(in the rows, 128 means zero)
One turn moves each row of this set onto another row. After a few examples, where does it send each row asked below?
q_804: [127 144 121 117 139 117 139 138 136 130 135 116 135 143  84  98 161 126
  89 136 150  95 112 120 109 142 101 144 180 131 128  99 122]
q_779: [154 125 141  99 105  97 119 126 155 151 132  71 107 125 104 147 128 116
 132  99 127 103 121 130 142 145 138 142 145 135 138 131 116]
q_822: [123 142 100 145 137 134 150 127 145 141 109 135 165 119 128 100 131 105
 150 131 120 117 112 134 127 151  92 131 137 131 154  96 100]
q_434: [160 108 120 147 152 143 153 102 124 130 117 135 123 118 158 152 104 141
 130 130 106 108 125 139 123 115 131 138 141 136 107 102 140]
q_898: [139 126 177 124 128 129 123 107 163 116  98 137 125 116 120 144 148 141
  93 117 132  99 120 122 152 122 112 134 159 142 117 109 169]
q_566: [144 127 120 106 113 109 117 129 154 156 117  86  86 121 119 148 123 127
 138 107 122 127 124 149 150 127 153 136 145 142 131 139 124]
q_690: [145 119 111 153 149 139 159 112 130 128 119 148 123 120 152 147 101 141
 115 147 106  96 130 147 127 122 137 136 153 126 105 107 136]
q_788: [147 118 127 106 125 107 125 128 157 154 114  93  80 123 117 146 124 129
 140  97 116 127 129 151 142 126 159 137 145 134 145 127 127]
q_3: [142 109 111 137 152 150 145 112 124 136 121 147 142 119 149 139 114 132
 133 154 113  90 143 144 126 110 130 136 152 135 108 107 144]
q_319: [138 135 174 139 120 121 118 122 149 132  94 150 119 115 123 142 150 132
  86 105 137 104 125 126 140 132 110 118 161 134 123 111 161]
q_8: [130 140 108 162 137 136 165 128 152 130 110 140 157 113 123  98 119 110
 153 130 114 109 117 125 136 159 103 132 139 141 149  98 103]
q_429: [143 115 103 141 149 137 138 108 121 142 120 139 138 124 160 143 107 138
 123 153 112  95 129 149 122 114 128 135 156 118 110 104 137]
q_747: [133 121 119  90 114 116 134 111 155 135 133  75 101 121 108 129 135 110
 154 103 116 108 122 139 133 151 143 154 144 147 150 131 112]
q_543: [128 136 160 125 121 127 112 107 160 137  96 152 132 120 130 140 161 136
  90 129 141  92 118 138 155 124 110 129 160 124 123 113 155]
q_426: [134 132 105 140 137 139 159 131 136 132 112 138 173 119 115 109 130 104
 152 126 116 111 117 125 136 142  86 134 128 130 145  86 102]
q_946: [155 115 146  97 116  92 124 131 163 148 127  76 107 125  96 146 127 117
 134  96 120 108 125 133 140 141 144 139 146 124 143 127 127]
q_199: [133 139 171 135 123 128 117 118 156 138  97 160 127 119 120 141 155 132
  90 136 133  92 129 141 151 117 109 131 171 145 128 113 148]
q_329: [132 141 162 133 123 125 128 115 163 125  92 154 128 116 117 144 149 140
  83 115 132  90 118 134 157 134 113 124 155 133 113 110 155]
q_201: [153 120 120 104 120 111 127 132 169 143 122  84 104 118 116 132 105 114
 151 108  90 115 132 148 130 132 148 138 155 142 162 124 120]
q_179: [134 146 126 127 140 121 150 142 125 130 128 127 126 145  75 110 163 127
  90 129 146 104 111 124 118 137  98 148 176 137 127  92 110]
q_76: [138 128 111 155 132 145 158 125 143 123 112 132 161 113 115  98 126 101
 160 128  93 121 108 128 128 158  98 129 142 132 148 103 117]
q_59: [130 143 119 130 147 123 155 140 137 122 132 116 133 138  73  95 152 130
  94 122 147  88 115 109 117 153 111 141 173 144 118 100 124]
q_803: [133 142 135 127 147 125 149 141 147 120 129 109 124 135  69  93 158 129
 101 129 142 116 110 111 112 144 105 145 176 156 125 108 131]
q_773: [143 117 123  92 127 116 138 118 165 143 132  80 102 123  95 123 141 110
 156 100 112 111 123 145 127 147 147 146 143 142 151 132 119]
q_300: [139 124 113  97 109 113 120 129 164 136 121  78 107 115 120 137 102 115
 149 119  94 119 129 146 139 133 143 142 157 146 152 127 118]
q_864: [128 133 134 132 145 120 150 133 119 120 131 111 128 137  72 104 159 119
 105 117 142 106 109 112 106 159 107 142 175 134 122 100 129]
q_622: [148 140 114 161 143 135 162 134 148 138 113 125 154 117 119 104 117 110
 154 125 108 131 107 125 121 148  94 133 135 151 149  99 100]
q_92: [156 114 109 149 140 150 145 117 125 130 119 147 116 117 156 134 108 135
 120 139  98 106 133 144 117 114 134 125 156 131 108 115 154]

q_179 -> q_426
q_543 -> q_804
q_898 -> q_803
Where do these go?
q_8 -> q_690
q_747 -> q_300
q_788 -> q_946
q_319 -> q_864

